In the rows, zero is written as 128.
Each named move below is a turn or a mirror, shown by a few rows before and after it. Which moves, in which order, take the first row of each later pair to the second? The first pair is answered.
Q_925:
[ 85 150 131 177 113 156 126 121 159  85 131] => [ 86 152 143 189 116 129 128 136 130  89 122]
[179 128 158 142 131 102 150 134  24 137 159] => [173 107 110  93 121 203 144  79 123 127 196]
[162 135 161 137 140 116 113 150  49 135 127] => [156 117 117  93 129 201 107  99 134 130 159]
[153  91  84  44 149 144 176  98 163 153 151] => [159 110 128  90 159  52 183 147  72 163 123]
Q_977:
[145 140 109 121 150 142 140 158  64 134 139] => [138 141 109 121 151 134 139 162  65 134 133]
[187 121 119  92 147 116 134 122 120 170 136] => [178 127 125  94 149  97 133 138 121 173 118]
[140 113  99  88 143 118 135 135 146 163 106] => [146 109  97  84 144 132 135 125 146 162 118]
[128 135 130 131 119  98 142 136 120 127  96] => [151 122 123 123 113 147 146  98 119 121 138]
Q_473:
[103 131 110 131 125 101 106 147 137 138  85] => [ 99 133 116 146 121  99 109 151 125 132  87]
[ 93 166 126 152 133 103 114 145 136 124  88] => [ 97 157 114 126 136 105 115 143 157 135  82]
[110 140 129 134 129  87 120 158 134 138  95] => [113 139 126 128 128  89 117 157 136 137  93]
[115 147 117 125 127 134 119 121 156 118 133] => [111 149 126 144 126 133 121 122 144 111 134]
Q_136:
[129 131 146 152 130  84 143 160 101 126 107] => [102 140 140 182 115 135 138 134 134  94 124]
[169 126 107  98 135 133 113  96 133 138 131] => [148 135 101  98 135 120 107 109 161 142 105]
[109 155 124 184 122 162 137 121 143  94 154] => [166 135 142 143 140  95 148 146  68 141 146]
Pairs:
Each pair is two moves apart.
[102 132 126 135 139  98 134 153 161 117 101] => [141 105 117 112 135 160 139 106 155 117 157]	Q_136 then Q_473
[122 138 114 146 127 128 138 139 141 121 124] => [137 133 121 142 132 115 143 144 115 127 128]	Q_136 then Q_977
[115 131 130 153 120 162 126 119 130 107 135] => [134 127 141 154 126 141 131 124  90 116 135]	Q_977 then Q_136
[138 135 126 130 124 196 124 125 159 102 166] => [174 130 153 120 143 105 132 166  77 138 141]	Q_136 then Q_473
[108 126 110  81 140 144 115 124 210 130 103] => [140 132 173 174 141 105 132 134  57 103 137]	Q_473 then Q_136
[116  84 139 108 129 112 137 119 132 153 100] => [102  95 153 149 124 107 137 125 113 133 101]	Q_136 then Q_925
[118 144 143 156 148  93 126 160 118 133 123] => [162 113 124 109 152 133 133 125 119 148 164]	Q_925 then Q_136
[126 146 139 149 133 118 109 133  97 131 130] => [120 149 133 136 135 107 109 141 113 141 114]	Q_977 then Q_136
[151 128 154 150 131  74 156 150  57 118 135] => [ 75 149 116 155 115 139 139 133 193  85 114]	Q_136 then Q_925
[178 137 146 178 104 163 143 101  89 116 193] => [112 176 153 222 100 120 133 145 126  99 135]	Q_977 then Q_136
[158 121 117  86 143 111 130 125 132 149 135] => [125 146 133 132 142  78 125 153 126 132 106]	Q_136 then Q_925
[130 131 138 151 128 106 137 137 109 120 128] => [150 114 116 107 132 134 137 114 139 135 140]	Q_977 then Q_473
[ 72 136 116 177 118 157 126 133 183 116  91] => [ 77 143 135 191 125 112 129 160 143 123  75]	Q_473 then Q_925
[149 130 139 135 134  94 133 144  87 135 118] => [113 142 124 127 129  95 124 153 146 133  87]	Q_977 then Q_136
[140 122 150  83 179  99 127 173  94 204 135] => [104 122 116  72 164 174 116 137 194 181 150]	Q_925 then Q_136
[174  97 150 115 115 128 129  77  75 125 180] => [151  97 116  81 111 162 122  67 157 129 169]	Q_136 then Q_977
[119 123  98  99 124 148 129 113 179 133 129] => [ 96 149 135 177 119 111 133 137 126 106 116]	Q_977 then Q_473
[139 120 114  85 136 107 124 132 150 149 119] => [132 120 106  94 126 141 121 112 168 133 135]	Q_977 then Q_136
[108 137 146 149 117 115 125 131 127 126 116] => [111 131 135 120 121 109 124 134 141 143 107]	Q_473 then Q_925
[ 97 136 108 120 135 111  89 167 202 124  88] => [194  90 114  68 148 133 105 126 117 151 155]	Q_977 then Q_136
[156 121 126 111 148 106 135 137  98 138 122] => [150 121 125 132 137 153 134 111 105 112 153]	Q_136 then Q_136
[114 134 142 112 146 111 137 151 131 134 134] => [119 131 138 102 146 122 135 145 141 134 138]	Q_977 then Q_136
[119 149 137 145 134 152 113 128 131  96 154] => [150 137 132  93 149 108 116 145 114 139 136]	Q_136 then Q_473
[117 136 134 129 127 124 122 142 128 135 114] => [130 131 142 133 127 129 126 131 108 130 129]	Q_977 then Q_925
[ 86 128 132 171 126 144 120 119 161 115 122] => [ 93 131 145 170 134  97 121 146 129 133 102]	Q_473 then Q_925
[109 138 128 156 124 116 124 132 141 111 125] => [122 132 132 140 128  96 125 144 124 126 118]	Q_136 then Q_136
[ 82 153 129 125 134 120 115 153 158 107 151] => [ 85 152 127 113 137 112 117 159 160 120 144]	Q_925 then Q_473
[ 89 174 138 186 109 136 123 138 149 102 123] => [107 167 147 196 109 138 126 133 116 101 138]	Q_977 then Q_925
[137 131 133 117 121 109 120 142 128 138 118] => [122 140 136 144 115 135 117 131 141 116 129]	Q_473 then Q_136
[144 136 147 209 138 145 121 109 139  97 136] => [140 129 113 131 147 115 115 136 205 141  87]	Q_473 then Q_977
[135 130 128 137 111 141 136  73 122 109 179] => [ 97 144 108 119 111 127 128  93 189 119 135]	Q_977 then Q_925
[142 133 128 149  94 145 101  82 125 108 181] => [159 124 114  79 113  81 103 120 130 164 133]	Q_473 then Q_136
[113 130 144 139 135 126 106 147 140 124 135] => [128 127 148 140 137 119 112 148 119 125 141]	Q_136 then Q_977
[145 111 125 121 121 164 129  99 115 126 161] => [108 125 108 105 123 146 119 123 173 134 117]	Q_977 then Q_925
[126 140 125 174 107 118 135 132 127 125 134] => [149 120 104 114 119 112 133 132 151 155 128]	Q_136 then Q_473
[139 104 106  87 123 134 128 133 138 146 131] => [130 109 111  94 125 106 129 150 131 148 111]	Q_977 then Q_925
[102 170 156 212 113 115 116 132 127  82 136] => [134 128  96  88 121 164 112 101 218 131 145]	Q_977 then Q_473
[147  87 156 169 116 106 113 165  89 151 133] => [139  81 141 172 104 172 109 127 129 126 165]	Q_925 then Q_473
[139 152 106 114 117  58 119 149 117 157  66] => [ 89 172 107 180  97 124 112 121 166  99  88]	Q_136 then Q_977
[112 124 111  61 125  98 121 151 169 149 105] => [129 127 149 157 110 158 129 106  86  88 183]	Q_473 then Q_977
[162 121 152 150 123  89 117 155  70 145 149] => [178 101 120  79 128 104 112 144 121 175 146]	Q_473 then Q_977
[ 87 139 136 136 132 105 129 151 141 119 105] => [ 83 142 136 149 127 128 129 138 147 107 117]	Q_925 then Q_473
[ 85 178 132 118 152  92 161 164 155 105  84] => [145 150 146  94 163  74 172 157  78 128 113]	Q_136 then Q_136
[148 138 156 161 147 168 122  91  94 104 152] => [111 160 163 185 144 132 118 123 107  94 116]	Q_977 then Q_136
[144 133 126 153 147 112 136 159 123 138 133] => [127 136 121 166 137 140 132 147 152 124 139]	Q_136 then Q_925
[130 135 155 174 125 150 137 134 123 102 131] => [146 134 163 159 132 120 140 148  99 119 123]	Q_977 then Q_136
[166 113 127  68 145 143 159 121  91 161 144] => [138 118 119  99 130 201 152  96 134 125 164]	Q_136 then Q_136
[102 138 116 132 128 134 125 133 177 127 101] => [107 139 132 170 121 157 127 113 145 105 130]	Q_977 then Q_473
[110 138 135 168 124 159 139 109 117 106 157] => [154 119 136 126 137 135 145 115  77 142 161]	Q_136 then Q_977
[137 117 135  99 138 116 136 150 111 153 106] => [152 108 136  98 139 133 139 132 101 152 126]	Q_977 then Q_925
[129 116 102  84 129 165 125  99 169 136 141] => [101 140 117 101 137  93 124 150 161 146  84]	Q_977 then Q_925
[133 137 172 162 108 140 130 103  96 109 143] => [ 98 148 162 168 102 137 124 112 135 100 120]	Q_136 then Q_136
[125 104 152 177 144 193 129  89 136  69 150] => [141 112 178 171 164  81 135 149  65 108  99]	Q_473 then Q_925
[115 157 144 149 127 128 117 109  96 110 154] => [132 144 139 126 129 137 117  98  94 121 166]	Q_136 then Q_977
[160 135 153 157 135 131 133 149  75 143 140] => [172 121 127  93 145 129 131 151 116 177 125]	Q_473 then Q_925
[109 132 117 119 127 153 123 122 185 119 118] => [155 125 151 145 138 117 134 125  78 123 142]	Q_473 then Q_136
[135 119  99  76 125 155 117 114 178 148 133] => [142 114 100  67 129 140 120 121 170 159 125]	Q_136 then Q_136
[ 99 141 139 173 118 156 139 108 142  62 147] => [141 134 159 155 133  84 149 142  69 100 133]	Q_925 then Q_136
[175 124 109  84 138 122 138 128  94 149 140] => [122 142  90  97 126 164 127 118 173 123 130]	Q_136 then Q_977
[110 138  98 113 130 160 143 145 178 137 113] => [134 130 106  90 141 125 150 161 148 161 101]	Q_136 then Q_136
[110 141 136 133 126 105 132 152 130 132 123] => [117 134 131 137 118 152 136 120 140 118 154]	Q_473 then Q_136
[ 92 148 162 198 137  64 121 167 127  97 122] => [141 103 119 121 130 183 124  84 176 102 204]	Q_473 then Q_136
[155 109 119  87 123 139 128 114 129 147 135] => [110 141 134 139 123  92 124 151 121 129  96]	Q_473 then Q_136
[164 123 113  98 150  69 136 147  71 140 136] => [173 108  94  75 145 136 136 106  98 132 175]	Q_977 then Q_925
[163 122 154  93 108 100 105 155 135 164 110] => [180 114 158  97 106 116 108 140 113 158 134]	Q_977 then Q_925
[148 112 125 130 137 134 136 129  81 120 148] => [ 90 138 118 155 129 127 129 151 136 105 112]	Q_977 then Q_136
[155  89 116 103 130 134 134 132 119 126 166] => [135  94 102  92 130 138 131 138 162 129 146]	Q_136 then Q_977
[188 112 161 110 135  55 127 184 100 147 155] => [166 124 172 186 114 130 123 143 100  86 207]	Q_925 then Q_473
[120 132 131 108 139 107 114 138 170 158 103] => [152 115 127  91 140 137 118 113 151 162 136]	Q_977 then Q_136
[122 157 137 160 136  83 119 150 116 114  74] => [138 134 113 147 122 184 117  84 151  92 140]	Q_473 then Q_136
[151 120 132  73 143 165 139 101 125 161 152] => [117 154 168 152 140 102 139 145  73 136 117]	Q_473 then Q_977
[ 98 171 115 122 120 178 154 157 145 120 139] => [144 151 122  96 129 166 162 148  95 140 157]	Q_136 then Q_925
[134 176 116 128 134 138 142 126 167 113 152] => [137 184 132 150 135 123 143 136 126 106 152]	Q_925 then Q_136
[ 72 162 144 164 154  76  99 192 102 125 102] => [133 105  94  68 150 194 102 111 157 140 182]	Q_473 then Q_977
[ 85 150 116 126 118  81 127 177 183 129  78] => [ 88 159 144 180 113  73 131 178 130 107  95]	Q_136 then Q_977
[ 74 153 101 124 118 145 102 128 199 112  98] => [121 147 141 131 136  58 113 166  83 145  85]	Q_136 then Q_977
[149 120 142 125 138 127 134 115  98 129 147] => [152 116 136 110 141 122 134 122 110 139 143]	Q_473 then Q_925
[147 130  91 127 146  84 107 148  93 110 144] => [118 136  79 142 132 136 103 125 141  81 156]	Q_136 then Q_977
[160 109 104  81 161 159 136 115 112 134 125] => [135 117  96  76 163 138 133 137 141 140  95]	Q_977 then Q_925
[110 136 120 123 135 137 120 132 152 132 125] => [116 136 134 146 133 146 124 123 123 117 144]	Q_925 then Q_136
[108 142 121 132 137  69 125 165 154 144  82] => [164 108 109  74 146  94 131 141 139 173 115]	Q_977 then Q_136
[132 149 141 166 137 118 116 108  91 103 118] => [120 154 138 170 138 122 112 109 110  99 111]	Q_136 then Q_136
[ 83 151  97 142 137 136 118 145 168 118 114] => [ 95 147 106 162 131 166 122 123 148  98 145]	Q_977 then Q_473
[113 129 115 160 120 173 124 105 142 101 149] => [ 89 143 114 160 122 138 118 135 164 109 111]	Q_977 then Q_925
[153 114  85 114 123 190 116 139 151 135 140] => [122 148 119 188 121 131 116 181 109 114 106]	Q_473 then Q_977
[155 125 132 107 131 118 116 151 123 131 133] => [152 127 129 105 130 118 118 150 136 132 129]	Q_925 then Q_977
[171 114 129  96 125 113 137 117 104 168 160] => [ 88 149 116 141 109 134 122 126 192 127 127]	Q_977 then Q_136
[ 94 141 113 127 122 137 121 139 174 118 108] => [128 132 137 160 120 159 129 115 108 102 156]	Q_925 then Q_136
[149  94 126  92 140 125 129  96 129 149 147] => [125 118 151 146 142  74 130 133 102 135 117]	Q_977 then Q_473
[123 138  96 160 127 172 148  93 141  64 153] => [147 133 119 173 133 133 157 104  72  72 158]	Q_977 then Q_136
[ 96 153 106 131 142 163 102 109 202 120 143] => [148 145 134 112 166  62 115 153  96 169 120]	Q_136 then Q_977
[131  95 154 104 124 166 108  65 110 126 160] => [124 113 180 130 130  95 111 109  59 132 123]	Q_925 then Q_977
[104 143 117 121 141  77 121 158 167 137  95] => [124 117  99 101 133 161 121 107 189 125 148]	Q_925 then Q_977
[149 132 153 139 134  86 136 148  77 120 126] => [ 92 144 128 152 118 136 124 137 172  90 112]	Q_136 then Q_925
[146 111 113 121 121 166 158 122  99 155 164] => [108 138 128 160 123 106 153 167  99 150 112]	Q_136 then Q_473
[148 118 129 125 129 137 125 134 116 134 143] => [134 124 126 138 124 152 122 129 136 123 142]	Q_136 then Q_136
[147 140 155 158 117 128 128 144  64 111 144] => [148 124 114  66 130 115 122 156 134 162 109]	Q_473 then Q_977
[136 127 140 137 129 132 128 118 104 121 147] => [143 122 135 116 137 114 129 130 106 137 134]	Q_473 then Q_925
[127 126 120 115 135 124 125 137 148 141 121] => [143 117 124 111 134 124 128 133 126 148 130]	Q_136 then Q_136
[119 134 145 133 102 191 129 104 148 111 145] => [108 154 169 164 110 116 133 153 102 120 106]	Q_925 then Q_136
[156 100 102  89 140 139 119  95 145 138 148] => [129 119 100  90 142  97 116 128 163 147 103]	Q_977 then Q_925
[112 120 113 149 112 203 108  96 160  97 160] => [ 74 146 114 139 120 111 101 159 183 124  73]	Q_977 then Q_473
[117 153 107 143 117 159 105 100 164 100 131] => [101 169 120 156 125 109 104 134 150 107  97]	Q_977 then Q_925
[131 142 125 146 118 168 115 103  91 120 169] => [113 157 129 132 130  85 113 157  96 150 103]	Q_925 then Q_136
[117 116 131  88 157 157 153 115 165 142 156] => [118 121 137  82 163 111 153 142 147 158 129]	Q_136 then Q_977
[133 104 105  84 128 155 115  96 123 120 186] => [ 65 148 117 136 127  87 107 156 147 109 111]	Q_925 then Q_136
[131 115 144 167 130  77 101 187 112 121 150] => [117 104 105 112 127 123  92 164 197 131 148]	Q_136 then Q_473
[101 136 131 159 126 119 118 130 106 123 124] => [111 131 117 114 135 102 117 138 121 150 106]	Q_473 then Q_925
[115 107 130 148 122 157 106 110  93 113 142] => [118 107 123 113 134 101 108 142 103 147 101]	Q_136 then Q_473
[156 123 141 136 128 142 132 116  86 125 161] => [110 140 132 159 118 165 126 111 136 104 148]	Q_136 then Q_136
[122 149 155 206 121 128 132 117  73  95 144] => [150 133 131 103 146  56 131 157  95 173  86]	Q_473 then Q_925
[126 130 158 175 133 101 129 142  64  99 132] => [156  95 103  59 142 148 126 112 148 147 142]	Q_977 then Q_473
[121 144 139 122 142 129 128 178 177 105  82] => [171 115 139 110 140 192 135 128 146  97 149]	Q_136 then Q_473
[138 119 122  59 154  95 107 150 160 153 113] => [177 101 133  62 154 126 116 119 115 149 159]	Q_136 then Q_136
[137 102 131 134 132 196 117  97 118 135 154] => [ 92 123 116 138 129 180 110 124 177 131 112]	Q_136 then Q_136
[159 132 128  90 134 141 129 110 160 122 134] => [145 138 133 119 129 160 126 104 159 102 143]	Q_977 then Q_136
[117 146 119 141 144 143 116 126 121 128 152] => [130 141 117 116 151 120 118 142 116 148 138]	Q_136 then Q_473
[115 125 138 169 131 135 135 145 109 110 130] => [141 104 115 107 136 159 135 126 143 134 139]	Q_473 then Q_136
[130 165 137 195  96 161 118 122 120 109 158] => [131 155  95  99 110 143 110 140 197 159 112]	Q_977 then Q_473
[135 161 175 173 101 135 121 123  92 164 107] => [127 164 168 156 103 115 118 139 110 179  86]	Q_977 then Q_136
[104 140 101 176  70 154 124 139 128 119 154] => [156 115  91  96  90 111 129 149 103 175 141]	Q_136 then Q_473
[125 142 155 155 132  97 132 139  85 134 127] => [151 118 129  84 139 116 135 125 113 163 134]	Q_925 then Q_136
[110 132 119 121 117 127 138 124 136 118 117] => [119 131 121 112 123 116 140 131 125 128 113]	Q_136 then Q_136
[163 114 100  72 136 132 122 109 143 148 163] => [145 120  96  86 133 153 118 102 165 132 166]	Q_136 then Q_136
[161 114 109  98 145  92 104 101 140 144 115] => [172 108 110 109 139 123 105  80 128 132 144]	Q_136 then Q_136
[103 100 127  98 117 161 128 117 163 137 108] => [122 106 163 146 123 117 136 135  73 131 113]	Q_473 then Q_136
[ 97 107 104 134 101  95 124 154 167 142  99] => [119 100 121 175  89 151 130 114 125 108 157]	Q_977 then Q_473
[113 132 135 146 126 133 141 136 147 100  99] => [137 127 146 146 128 115 143 137 105 111 107]	Q_136 then Q_977
[118 115 122  54 123 116 144 121 128 183 105] => [108 137 164 154 111 119 150 116  50 132 135]	Q_977 then Q_473
